(in the rows, 128 means zero)
Which row each row swaps with, under one turn or mirror:
bove: [137 129 117 129 151 117 134 119  94 125 120  61 119 104 104 130 146 144
 143 153 120 139 118  93 151 134 102]
vada: [127 120  81 133 127  61 130 127 128 121 142 106 106 142 100 124 147 152
 144 139 147 135 132 103 128 105 140]
zor: [128 115 114 131 118  87 137 148 103 115 112  85 105 136  82 110 161 142
 116 138 128 129 130  82 120 116 138]
fofe: [109 134 136 150 129  88 114 132 117 136 149 103 115 127 141 126 143 143
 156 135 124 148 146 106 145  88 144]
laraf: [130 120  87 135 145  78 141 119 113 124 145 106 108 138 101 131 156 149
 139 145 150 143 114  72 120 106 118]
bupof: [138 125 117 127 151 114 131 126  94 125 124  60 123 101 102 126 151 141
 140 145 122 151 113  92 152 139 117]
Medi: [135 118  93 139 127  91 141 127  88 126 150  97 110 111 126 153 163 110
 150 154 141 147 116 143 118 113 128]
virap: [115 131 141 122 117 111 136 120  92 114 162 122 129 118 120 142 123 135
 149 164 117 140 133  99  96 119 151]
ruge: [123 128 104 123 127  87 130 102 101  99 142 115 134 137 114 140 127 121
 142 136 125 172 136 117 113 125 150]
Safil: [131 109 119 106 146 108 128 130 112 147 121 101 101 112 138 156 176 127
 135 160 115  95 133 110 104 121 143]
liv: [149 139 112 143 129 112 106 154 118 126 119  69 128 107 104 125 142 117
 136 131 149 150 110 123 131 138 137]
Pedit: [138 108 118 132 115 101 139 147 118 105 100 102 131 110 115 122 139 161
 121 112 124 152 129 114 114 141 131]
bovek: [141 138 108 140 139 109 104 145 111 118 113  67 128  98 110 129 139 130
 139 138 141 157 117 127 133 152 127]
zesi: [129 112 140 115 102 108 135 150 110 110 143 123 123 110 119 134 138 164
 119 143 126 139 130 110  92 126 144]
pup: [138 140 123 134 148 118 126 116 107 134 129 112 110 130 134 143 144 122
 166 173 141 113 115 115  85 101 155]
zifuv: [ 94 142 112 126 141 111 111  96 114 107 116 107 107 108 135 137 157 127
 123 152 130 149 122  92 101 126 145]
buzo: [139 149 120 125 155 121 124 131 122 145 115 102  98 108 130 129 152 129
 148 144 130  89 146 114 147 104 121]
Pifub: [129 129  97 137 131  84 124 102 102 106 130 114 126 142 121 134 132 112
 135 123 138 168 133 121 111 116 149]
Mogi: [128 118 117 130 164 111 139 109  84 110  93  98 125 128 111 128 143 147
 168 143 113 138 116 129 110 136 138]
pupen: [139 107 114 137 112  98 136 147 120 108  97  99 131 107 115 124 139 158
 122 115 125 156 134 126 115 143 134]
fubul: [125 132 116 120 125  87 136 105  91  97 149 111 134 139 117 141 135 118
 144 146 118 165 128 113 114 127 150]
Pon: [134 111  96 136 114  96 112 158 107 136 133  80 106 111 125 121 121 134
 134 160 143 128 157 105 103 103 124]
lonav: [119 114 122 133 123  87 151 159 106 114 119 106 141 146 121 153 180 131
 136 150 128 140 126 117 133 124 134]
gal: [100 148 103 126 127 118 110  98 112 111 112  99  95 107 124 140 146 123
 133 158 132 145 126 100  97 135 139]
toz: [121 127 100 115 119  68 117 127 126 112 138  96 105 118 106 126 134 152
 150 119 145 124 126 125 153 117 139]
Les: [162 123 137 130 129  97 141 148 117 128 113 102 114 107 121 125 100 132
 148 147 140 123 139  89 118 137 110]
mufeg: [120 110 126 103 145 106 140 134 105 129 122  89 104 118 132 157 185 135
 137 163 108 106 131 114 114 121 134]
Gavuk: [125 142 120 120 131 116 168 119 104 108 110 110 115 120 106 147 160 133
 143 152 118 137 100  89 122 145 128]
Kifa: [141  98 115 150 151 100 161 139 132 134 129  80 116 117 119 135 154 135
 153 120 122 139 151 123 121  99 128]
fes: [132 141 131 108 149 114 113 126 118 145 124  90  95 100 124 123 137 132
 155 150 123  92 133 114 154 115 133]
bope: [135 119 107 129 161 111 139 116  93 126 125  65 117 110 103 126 150 138
 144 152 114 148 118  82 149 126 107]
zif: [138 160 125 146 153 105 121 108 104 129 133 100 116 134 152 130 157 145
 147 143 111 120 148 105 155 123 140]
zavit: [138 120 105 104 158 127 167 118 122 114 108  95 109 109 110 125 148 149
 136 119 130 123 145 121 112 127 124]
mitu: [106 146 120 129 138 110 113 100 132 107 119 102 112 114 119 134 165 130
 124 146 133 152 116  82 104 132 156]
lig: [119 120  84 135 119 110 106 139  99 125 137  91 104 110 119 127 117 128
 135 159 145 131 160 114 103 103 125]
fitu: [139 112 112  98 148 106 129 132 121 144 119  94  96 110 138 148 172 129
 132 159 115  93 133 106 107 115 144]
Pir: [115 136 102 121 119  70 107 131 135 112 137  93 100 121 107 127 138 148
 151 137 151 124 134 131 147 105 140]
Zete: [140 134 121 140 150 110 130 112  89 125 123 104 108 137 132 132 140 131
 178 170 126 104 127 117  87 108 142]
pire: [151 149 114 161 122 114 106 150 119 119 114  81 126 113 108 131 141 121
 131 139 145 149 121 125 117 129 149]
zeku: [156 140 106 113 138 100 115 125 101 111 106 103  93 124 114 121 150 107
 109 155 143 115 116 120 126 145 131]
Dez: [166 132 135 125 134 101 118 146 109 115 106 111 102 124 112 117 106 127
 131 151 144 113 133 100 122 146 115]
Lile: [164 143 125 116 140  93 126 132 113 114 106 105  99 123 115 114 143 116
 110 151 148 118 125 112 125 151 122]
zogi: [130 129 124 143 160 105 138 111  89 121 106  96 123 136 116 130 144 147
 179 163 112 110 123 109  96 115 134]
Rovi: [126 124 138 116 110 114 134 143 107 114 157 124 112 113 121 140 143 160
 124 154 122 133 132 100  90 118 151]
neb: [133 169 104 136 161 111 119 117 111 122 121 102 112 148 145 126 151 137
 146 151 116 115 143 118 145 127 144]
Bimur: [124 152 115 117 128 119 166 112 108 111 118 104 111 123 103 148 169 129
 142 155 116 138 102  93 115 146 137]
Suko: [133  99 147 126 147  89 102 124 120 120 108  98 128 123 112 126 168 158
 139 125 125 143 108  98 119 115 155]
vudi: [129 163 129 158 146 109 127 112 110 130 129 107 112 136 149 122 152 144
 148 141 114 133 148  95 150 119 152]
biz: [127 126 118 111 121  75 109 130 134 120 134  99  92 103 103 128 140 146
 158 133 135 123 133 120 159 106 141]
vos: [136 102 105 158 141  92 153 137 119 136 149  82 117 115 135 142 149 129
 160 136 134 149 137 125 121  97 133]
gol: [141 113 118 128 106 100 135 150 124 106 109 108 127 107 114 127 139 158
 122 116 126 155 136 118 106 141 131]
migik: [124 105 147 132 140  94 109 122 131 117 109 108 127 126 113 129 165 160
 139 127 123 150 114  94 116 113 157]
lod: [140 101  99 162 134  98 146 142 107 132 151  90 118 118 127 145 154 120
 155 138 135 146 134 135 118  98 137]
beg: [141 152 126 120 152 126 123 129 119 144 118  92 100 106 132 129 149 135
 150 150 128  85 138 112 146 116 127]
pabor: [139 163 109 137 159 106 124 118 108 117 122 112 116 146 149 125 153 144
 140 148 115 116 132 105 153 132 144]
felik: [136 105 112 137 118  87 125 160 101 117 125  81 102 126  89 109 145 158
 140 153 125 123 144  97 108  96 129]
Rofug: [154 132 141 136 133 103 133 157 118 133 114 108 106 107 117 118 106 126
 143 153 138 116 141 100 110 143 111]
Dubod: [153 140  89 124 164 101 120 120  96 129 117 106 123 140 138 125 153 154
 143 158 124 101 129 127 128 140 143]
didin: [139 120 107 106 145 107 128 127 114 148 111 100  86 114 134 147 168 121
 127 148 120  97 141 105  97 119 140]
Riso: [106 124 126 146 121  92 113 137 113 135 152 101 115 123 144 131 150 149
 153 139 121 141 144 108 147  85 136]
lekob: [139 151 128 145 142 113 112 132 110 136 126 113 111 139 126 141 146 116
 156 164 151 114 124 119  87 111 151]
vepan: [166 135 127 119 141  90 126 137 119 111 100 102  97 118 117 106 130 122
 113 142 147 120 134 111 122 150 122]
vebe: [147 127 122 146 133 110 151 141 121 138 111 103 128 111 119 142 109 124
 166 149 133 125 139 100 113 146 105]
Supek: [126 131 130 123 123  97 129 106  88  99 153 120 128 138 114 141 114 133
 146 151 123 148 128  97 110 115 147]
Gul: [104 124 121 131 117  92 115 133 111 130 153 106 116 126 133 141 155 142
 159 130 131 133 145 126 139  82 136]
nepu: [138 144 130 117 154 118 120 126 123 149 121  94  98  99 127 130 140 140
 161 144 124  88 127 115 147 106 130]
mir: [123 132 118 108 117  81 107 134 121 125 126  91  98  96 103 127 130 148
 161 141 136 114 128 125 159 120 145]
lud: [102 122 122 141 119  87 116 137 117 129 151 107 122 120 136 139 147 146
 162 133 131 145 144 118 138  84 140]
vik: [131 124 146 112 116 110 138 123  93 107 156 124 125 121 126 145 127 142
 148 163 118 139 125  91 102 122 154]
vegem: [150 120 100 121 138 107 124 123 129 141 106 112 100 114 136 129 159 113
 121 125 127 117 152 108  93 117 146]
Nosur: [135 115 138 114 109 101 133 146 120 111 135 124 133 103 119 132 137 160
 120 143 122 140 138 110  96 124 152]
pase: [158 108  99 119 159 106 105 130  97 134 110 109 143 131 125 131 149 160
 140 148 132 111 118 122 120 137 138]
Dit: [138 105 114 130 106 101 137 148 124 106 109 106 129 106 121 127 139 163
 115 119 130 154 136 117 108 138 128]
Roz: [141  99 104 157 142  99 152 142 123 140 148  85 113 111 123 140 150 128
 154 127 135 144 147 121 119  98 130]
soser: [136 146 116 117 129 122 169 117 112 114 116 108 122 122 111 155 155 124
 147 156 121 134 100  93 115 149 129]
Nimak: [142 143 127 133 129 115 167 128 116 132 122 102 120 115 121 142 132 122
 165 161 131 138 123  94 114 155 101]
vaton: [121 110 147 124 144  94 111 114 128 118 107 106 127 116 114 126 165 149
 138 128 125 153 112  86 119 124 156]
sorak: [136 153 119 123 128 121 166 114 108 109 118 112 122 118 112 149 158 124
 144 161 116 135 107  95 116 151 128]
seb: [141 111 100 136 115  85 116 157 102 123 129  88 100 124 107 117 131 141
 138 158 135 119 156 103 105  90 133]
Kurot: [146 141 126 137 134 121 167 130 117 136 114 108 126 115 118 143 119 121
 164 154 126 128 124  94 115 146 106]

Swapped with vada: Dubod
Swapped with pire: gal
Swapped with fes: fofe
Swapped with liv: zifuv
Swapped with bovek: mitu
Swapped with Mogi: zor
Swapped with zif: biz
Swapped with lod: didin
Swapped with zesi: Kurot
Swapped with Suko: bope
Swapped with vudi: mir

